In the rows, zero is written as 128.
M: rows in a few groups, each row roughly a mix of its group's directions
M (144 x 11)
[[144 139 142 123 106 145 133 100 108  66 155]
 [110 137 170 119 148 138  96 104 104 116  84]
 [158 143  87 129 145 151 147  95 109 165 112]
 [114  87  88 134 102 140 155 124 154 127  92]
 [102 178 127 135  91 118 137 120 147  85 124]
 [143 170 111 123 129 127 117  88 105  85 154]
 [116 146 126  55 151 141 138 134 139 129 109]
 [ 76 139 155 110  90 144 137 117 127 106 157]
 [171 174 115 122 123 107  91 137 133 104 109]
 [130 104 150 191 101 129 113 132 134 107 152]
 [123 160 111  79 160 128 135 152 109 140  94]
 [150 119 145 144 116 152  99 146  86 103  87]
 [103 126 155  91 154 142  98 159 121 102  98]
 [183 112 146 150 144 139 109 167 105 134 115]
 [ 85 129 134 163 125 152  91 164 117 136 149]
 [111 176 136 107  97 147 102 144  96 141 152]
 [141 145 146 115 118  83 166 134  83 118 148]
 [109 158 132 159 121  86  85 115 154 119 111]
 [142 161 149 103 130 174 173 131 122 108 138]
 [156 107 103 133 147  69 107 137 118 110 107]
 [116 119 154  86 166 141 135 101 168 110 117]
 [172 161 144 142  94 128 129 149  96 160 130]
 [111  93 170 131 158 161 105 152 152 120 127]
 [166  87 118 107 158 115 163 115 109 148 144]
 [ 95 143 126 148  80 138 134 145 100 141 169]
 [112 127 127 135 108 194 152 130 120 163 140]
 [137 106  99 168 149  76 133 134 137 136 156]
 [114 104  82 142 140  94 103 135 147 167 113]
 [ 96 141  84 134  95  99 109 123 118 150  96]
 [163 135 128 160 120  89 125  80  99 129 121]
 [135 158 105 147 127 186  91 119 136 144 116]
 [130 118 170 115 151 129  97 185 125 111 133]
 [128 124 121  86 110 153 104 145 148 110 180]
 [131 134 194 144 120  91 121 114 125 140 153]
 [155 142 126 153 174 146 144 123 178 132 146]
 [132  95 182 127 128 115 120 170 147 109 148]
 [152  99 119 119 135 178 128  93 163 106 131]
 [ 96 120 111 119 177 139  99 160 156 146 140]
 [ 97 115 113  99  94 127 137 132 100 115  76]
 [148 102 163 122 112 105 128 167 147 169 107]
 [108 124 131 167 131 132  69 157 121 155 128]
 [153 166 133 151 156  94 159 116 101 154 130]
 [141 164 101 142  84 109 134 135 173 129 109]
 [155 147 148  95 164 172 117 132  99 125 111]
 [136 168 131  95 145 116 160 138  96 163 151]
 [100 105 140 129 130 152 149 130 107  94 183]
 [181  95 127  95 108 107 133 133 107 157 126]
 [153 155 136 108 163 108 103 179 109 128 136]
 [135  90 152 121 141  62 122 140 140 128 117]
 [163 173  97 136 169 121 117 114 128 147 148]
 [130 114 125 102 167 100 171  95 113 105 137]
 [112  95 105 129 133 118 150  84 170 134  98]
 [ 95  97 157 115 123  96 119 165 157 103 127]
 [125  98  92 123 173 121  90 127 139 131  93]
 [127  86 162 161  95 142 134 115 141 151 157]
 [138 103  96 191 130 140 114 126 130 158 118]
 [133 165 128 110 101 107 123 167  96 132 169]
 [117  98 166 143 147 149 124 126  87 106 165]
 [ 79 133 135 151 161 127  90 148  99 120 145]
 [119  80  85 110 119 123 126 129 133 172 150]
 [154 143 174 133 118 154 107 123  94 133  88]
 [112  97 122  76 127 144 148 100 161 117 149]
 [116 118 103 182 145 107 100 142 149 104 106]
 [114 161 168 123  98 158  97 131 136 110 159]
 [129 154 121 141  95 162 134  95 138  90 164]
 [163 146 110 114 150 156 144 139  96 175 136]
 [124 172 156 131  90  95 126 147  99 105 139]
 [142  98 145  85 115 117 148 158 110 118  86]
 [144  96 101 135 157 122 172 141 168 120 148]
 [ 93 143 120 171  89 123 113 144 116 130 167]
 [129 127  75 133 115 158 149 103 112  90 151]
 [153 115 121 150 122  88  90 116 157  87 128]
 [156 128 104  79 129 119 132 167 135 137  88]
 [114 137 173 125 115 105 171 169 120 152 126]
 [ 92 116 167 102 140 118 123 167 154 119 158]
 [128 159 113 110 112 161 136  88 126  90 161]
 [106 144 104 141  76 100 142  90 127 108 130]
 [181 122 105 154 128 175 149 138 141 138 122]
 [166 121 121 135  93 180 135 130 126  90 133]
 [118 156 123 144 165 116 123 147  77 159 106]
 [116 150 112 167 114  75  96 127 152 131 140]
 [156 126 145 122 119 166 158  94 135 129  80]
 [110 164 143  90 132 122 125 171 150 146 162]
 [124 166 132 162 142  93 107 142 165 110 155]
 [143 105 114 192 145 134 135 106 125 101 107]
 [103 121  90 108 129 133  97 153 116 181 133]
 [134  94 104 139 160 128 180 145 109 118 153]
 [157 154 146 138 142 164 181 119 122 128 101]
 [129 116 131  85  78 173 120 145 132 115 124]
 [119 111 137 184 107 117 123 104 145  94 159]
 [111 119 162 114  92 136 113  93  90 116 159]
 [129  91 159 128 122  80 157 116 107 124 158]
 [144 160  89 154 135 103 111 120 113  79 125]
 [128 167 137 107  80 108 108 106 153 126 157]
 [125 143 121  82 139 136 130 138 117 121 193]
 [159 114  89 117 164 132 128 109 130 156 171]
 [150 153  76 130 156 124 141 117 121 174 133]
 [105 106 133 156 107 146 140 133  69 111 151]
 [ 93 157  84 151 100 130 129 125 105 156 151]
 [147 135 131 164 149 152 156 145 162 152  88]
 [132 170  95 128 129 115 147 126 118 165 175]
 [134  95 118  63 154 117 140 113 110 140 124]
 [123 136 138 111  95 110 105 111 102  81 167]
 [128  72 142 114  98 127 151 113 162 116 154]
 [129 104 135 119 130 131 182  93 122  84 116]
 [114 179 140 145 110 161 121 106 146  98 153]
 [ 94 127 149 113 147 117 113 134 185 154 103]
 [104 141 133  86 111  85 111 139 102 163 135]
 [ 96 182 128 109 165 116 133 121 109 100 125]
 [125 157 124  71 131 167 145 145 128 151 111]
 [114 175 157 106 131 106 149 157 126 166 115]
 [113 115 136 166 142 115 118 142 104 115 189]
 [133 136 139 169 165 144 104 180 137 136 137]
 [105 112 155 140 162 129 116 127 137  98 184]
 [ 83 133 131  87 116 103 133 109 147  91 108]
 [126  67 133 166 125 153 136 137 144 156 118]
 [156 172 127 100 134 153 113 126  91 163 117]
 [116 133 144  95 132 106 174 112  86 120 157]
 [109 105 116  86 145 129 121 132 147 185 114]
 [162 113  94 121 142 108 104 105 127 158 171]
 [106 117 122 131 110 110  92 113  70 159 124]
 [113 101 118 161  91 133 108 149  99 116  86]
 [ 91 110 103  98 143 128 139 155  80 146 139]
 [155 133 122 156  95 103 133 121  74 138 101]
 [180 139 131 104 161 158 130 130  98 140 102]
 [164 173 143 139 120 115 148 148 137 172 111]
 [156 128 129 162 104 144 100 136  82 111  96]
 [117 161 130 167 162 107 150 153 110 109 157]
 [141 101 134 169 151 109 111 147 131 138 181]
 [ 74 155 120 159 133 110  94 142 121 110 146]
 [129 115 154 141 146 160  92 162 125 144 173]
 [109 108 116  88 143 175 153 148 138 125 161]
 [141 130 102 105 126 127 128 127 190 147  89]
 [ 84 106 138  80 121 100 148 143 152 116 119]
 [135 124  81 175 133 139  99 150 140 122  97]
 [165 129 129  90 159 140 167  97 141 151 128]
 [102 116 131 183 132  88 118 130 116 120  92]
 [120 146 114 119 114  87 148  78 161 108 140]
 [ 66 124 131  86 139 117 125 149 106 124 144]
 [109 116 124 139 101 151 103 180 154  95 139]
 [124 121 165  71 152 153 131 128 131 105 101]
 [185 128 108 145 147 148 130 113 164 147 149]
 [115 127  68 131 148 166 129 147 119 134  96]
 [ 81 127 126 112 174 138 153 161 130 152 119]]

one row of each group, then the others: which group is each in?
[111 115 159 100  87 139 114 100 138 103  90] : H
[ 65 130 150 100 105 116 124 137 141  98 137] : C
[118 117 154 171 132 143 148 136 116  76 157] : F
[127 152 114  79 168 101 114 111 117 101 117] : D

[132  86  94 177 142 147 112 143 153 121 121] : H
[175 132 129 147 131 140 123 119 187 153 118] : H
[122 130 120 124 177 162 131 173  99 145 113] : F
[171 121 114 122 121 125 175  80 135 146 123] : C
[104 130 124 121 172 144 118  85 176 123 124] : C
[106 174 147  76 142 122 142 129 142 101 126] : D
[176 113 115 130  74 143 121 114 108 137 105] : H
[ 98 122 144  69 121 165 126 142 156 127 130] : H
[120  96 110  76 124 123 102  92 118 137 156] : H
[140 151 129 108 131  74 111 117 125 173 152] : H
[123 135 123  82 101  82 146 127 119  98 100] : C
[117 174  93  84 124 126 149 120  98 145 130] : C
[173  82 112 121  94 151 116 117 139 150 133] : D
[129 122 110 110 150 123 157 146 120 130 197] : F
